Each row of X is roughly a mix of the hidden directions of one of 4 groups; one row fits no group.
X:
[[  1  -5  16  14  -9   8  20  23  21  21]
 [ 16   9 -14 -17   9  13 -10 -18  17 -25]
 [  6   3 -11  -5  -3 -19  -8 -24 -21 -26]
 [ 14 -14  23 -23  11   4   5 -27   5  -3]
 [ 16 -10 -22 -26  11 -18 -11 -16  -8   3]
 [ -8   0  25  -9  20  -7  10 -13 -11 -27]
 [  2 -10   2  15  -5 -16   0  13 -37  14]
 [ 30   7 -23 -20   6   3 -17 -11  -2   5]
 [-27  -1  17   1   5 -11  31   1  -6 -15]
 [ 10  20 -14  23  -3  16 -10  13  -1  25]
 [  8  -5 -20   9  -8  25 -10   9  31   2]
 [-29  18 -15   7  14 -13  21  -7   3  -7]
 [-15 -12  19 -13  15  -9  -4 -20  -8 -27]
 [  0   2 -36  10  -4  12 -15 -18  11 -13]
 [ -3  -4 -26 -17  -4   8  -9 -27  -1 -23]
 [ 20   0   8   0  -4  -1  15  27  27  13]
 [ -8  -2  38  -1  -4   4  12  22  15   0]
 [ -4 -10  19 -29   0  -3 -14   0  16  25]
 [ -8 -27  25 -23  10 -13   0  -4  -6 -10]
 [ 10   5 -30  -6 -25   6   3  -1  26  -2]
 [ 15   4 -22  12   6  34 -14  10   3   3]
 [  2 -16   3   8 -27  -1 -23 -14 -16 -18]
 [ -1  -7  32   8  -4  10  22  15  21   4]
 [-22  -1  19   9  28  -3  -2   1 -25  -4]
 [-18   0   0  19 -17 -14  14  18   5  26]
 [ 16   0 -19 -22  17   5 -21 -20  -8  -8]
 [-33  15   1  18  16  -7   8  -4 -11 -17]
 [-16  14   9  18   9  -7  25  26   6   9]
 [ 18  -9  16 -21   8 -20  21  14   2  12]
 [  7  -2  -5  -6 -12  20  19  24  27   8]
 [  8  18 -11  -8  27   7  13  -6  28  -5]
 [ 21 -12 -32   7  -6   0 -21  -2  11   9]
 [ -2  -4 -11 -21  21  -2   4 -24 -20 -19]
 [ -1 -19 -35 -10  15  -1 -16   6  -2  12]
 [ 14   2  10  -2  -8  -4  13  10  23  34]
 [ -6   0   1 -32   2 -11   7 -25  17 -15]
 [  3 -11   8  21 -21  24  -2  25   8   4]
 [ 32  -1   6 -21   6   5   9  14  16  16]
 [-20 -10 -24  -1  14  11 -14  20 -17 -11]
 [-20   6 -24 -17  -9 -11 -12   2 -23  13]
 [  0 -31   6 -19  -4  -8  15   1  14 -23]
 [  4  -7  13 -16  -7   5  23   1  22 -28]
 [-29   6  14  -1   5  -3  32  13   2 -10]
 [ 14  19 -16 -23  17  13 -22  -5   5  -7]
 [ -9 -13   4  36  -6  15 -18   6 -14   2]
 [  4  12 -16  37  -5  19   1  13  -1  -7]
 [ -1   5  -6 -20   2 -23  22 -21  12 -17]
 [-11   6  32  -6 -10 -22  20   2  -5 -13]
 [-10   4 -15   0   0  26 -31  11 -16  -5]
 [ -5   6 -16 -13  13  10  -3 -19  11 -33]
 [ -1  10 -12  13 -11 -12   2  22  19  30]
 [  8  10  -2  16 -34  13 -16  18   0   5]
 [ 10 -10   1 -38  -7  -4   2  -7  24  -7]
 [-34   8  18  18  -6  13   9  14   6  -4]
 [ 26   5  -7 -34 -10  -7  -4 -10  15  -2]
 [-18  -3  27  26  -4   3  -7  -8 -22  -6]
 [ -3   1 -23 -11  16  10 -26 -18 -16  -9]
 [  7   0  27  -5  -4  -5  21  20  24  12]
 [ -9  13 -14  27 -12  18 -23   1  12   5]
 [ 17   6   3  22   4  10 -29   1 -14  20]
 [-10   8  -2  15 -29  -9   3  -1  32  -7]
 [-18 -33  -2   7 -23   8   0  11  11  -5]
 [  5 -22  -8 -17  -6  25   9 -21  17  -2]
 [-10 -15  20 -19  18 -17  21  -8  -1 -13]
 [ 20  22 -28  10 -20 -11  -1  -5   8   4]
 [-17  -5  23  -3  15 -13 -10 -14 -25 -12]
 [ 14  -5  -3  -4   0   0   7  17  27  32]
 [ 19   1  -4 -37  19 -11  10  -5   5  -1]
 [  2 -15  27  15 -25  11  -7  11  -9 -15]
 [ -4 -11 -16  26 -24   4 -15  17  -3  14]
 [ 20  -8  17 -19   1  -8  16   6  20  23]
 [ 16  14 -27  -8  18  -7  -1 -20 -18  -5]
 [ 22  11 -22 -11 -22 -14  -3 -14  15   7]
 [-12   8   0  -8  10  -8  29 -11  18 -26]
 [ -1  13 -26 -23 -21  -7   9  -5  17  -9]
 [  5   3 -12 -24 -21 -21 -15 -10 -18   8]
 [-19  -8  34  -2  12  -7  -4  -7 -10 -21]
 [-13   7  29  14  -4  -7  28  13   4  -9]
 [-15 -24  15  13  -5  -4   4   5  -5 -33]
 [ 21  -7  10  12  -8   5 -12  11 -31  19]
 [ 20 -21   5 -18  17   6  -3 -23  10 -15]
 [-11  26   6  27   4  22 -10   1   9 -10]
 [ -7  -2 -33  19 -13   6 -24 -10  -1   1]
 [ -8  14  -9  21 -29   1  14   7  19 -11]
 [-17   0 -11  -7 -35  11   5  -8   6 -21]
 [ 13  10  -5   6 -21  -5  24  24   3  21]
 [  4  13   6 -15   1 -24   8  -3 -25  25]
 [ 34  10  17 -12  -3   7   1  -1  23 -11]
 [-13  15  21  23 -12  -9   6  -3  27  -3]
 [  0  17   7  12 -15  14  -2  22  20  25]
 [  5   0 -36   9   6  20 -19   7 -11   0]
 [ -8   0  -2  19  -6  24   1  10   9  34]
 [ 25   1 -23 -13   5  -5 -15 -21   4  17]
 [ -3 -14 -18 -13   1 -14   8 -29  -6 -24]
 [-10  -3  30  -2  19  -3  28   7   4 -12]
 [-10 -12  26   5   1 -20  27  16   9   3]
 [ 13  -1   4   4  36  11 -11  -4 -25   0]
 [ -3   3  -6   1  24   0 -23 -24 -25  -5]
 [-14  -3  21  18 -21  -1  22   0 -11  18]
 [ -6  22  10   1  18  20  -3  26   9  17]
 [ -6   5  22  22 -19  -3  22  15  12   8]
 [-14  -2   3   0   5   6 -11 -30 -24 -22]
 [ 21  12 -18  -3  -2   6 -18   8  27  16]
 [-25 -17  14  29 -11  -5  11  -6  10  -7]
 [ -6  16   8  12 -18   9  15  29 -20   8]
 [  0 -15 -27  -9  22  13 -24 -12   2   3]
 [  3   0  18 -15  40   7  -5  -1 -11  -1]
 [-35  -2  10   3  18   1  21   8  10 -12]
 [ 16  -3 -26  -3  15  14 -30 -10   0   6]
 [-24   5   4  16  34   9  -3   1 -14  -5]
 [ 16   9 -14  14  -9  17  22  18  22  -5]
 [ -2  17  15  39  -7  -5  10   9   5   5]
 [-16  35   3  17 -15   1   0  -6  15  -8]
 [  6  18 -14  15  -8  22 -11  11  21  19]
 [-15   4  19   1 -12 -16  30  14  16  -3]
 [-23   8  19   3   3  -9  25  -4 -20 -16]
 [ 19   5 -16 -17 -30  -3 -19   1  -1  13]
 [ 19  -4  26   8 -24  -6 -13  10  10  17]
 [  0   3 -21 -32 -22 -17  -3 -11  -6  -2]
 [-19  -7  18 -10   9 -13  -2 -21  -9 -27]
 [ 11 -24 -23 -12  17   1 -15 -18  -1 -14]
 [ 22  19  13  -5 -17 -14  17  10   3  20]
 [  8  10 -16  29  -6  12 -27  -1  -7  11]
 [-17   3  23  12  -9 -15  -9  10 -24  17]
 [-17  13 -29  17   5   8  14  -4  21  -9]
 [-16  21  22   8  28  -6   7   1 -12 -11]
 [ 12   2 -26  -3  21  14 -23 -20  -1   3]
 [ 22   3 -10 -10   3   4   0  17  17  33]
 [ 29   1  -7  -9  29  -5 -14   1   2  18]]

One row of each group comes first, with its name. Which group is each row after those in?
[  1 -17  16  -1  13   0 -24   8 -21  24] => (32)
[-16 -21   4 -11 -16  10  11  29  -8  13] => (71)
[  0  17   1   8 -20 -12  16  17  29   7] => (111)
[-18   7  31  11 -10 -11  15   0   8 -20] => (113)

[  1  -9 -23  -2 -39   3  -7   8   2  11] => (71)
[-11 -28   2 -20   8  -9   3 -20 -14  18] => (113)
[ 23   0  21 -21  13 -15 -10 -18 -11  -5] => (71)
[  2  -8 -32   4  -1   9 -20 -22 -11 -11] => (111)
[ 17  -5 -13 -22  29   1  -1  -7 -23   2] => (111)
[-17 -10 -16  11 -18 -24  21  -5   1  16] => (71)
[  5  13 -38  -9  -4  -3  -8 -20  13  -5] => (71)
[-21   3 -15 -14  20   7  -6 -14  -6 -28] => (71)
[  6 -33   9  -3  29 -14  -6 -10  -3   0] => (111)
[  1   5  21  11  -9   5  18   1  19 -32] => (71)
[-7 -3 37 27 -6 -8 -5  6  4 10] => (111)
[  3   5   6  36 -18  16   8   4  17   6] => (113)
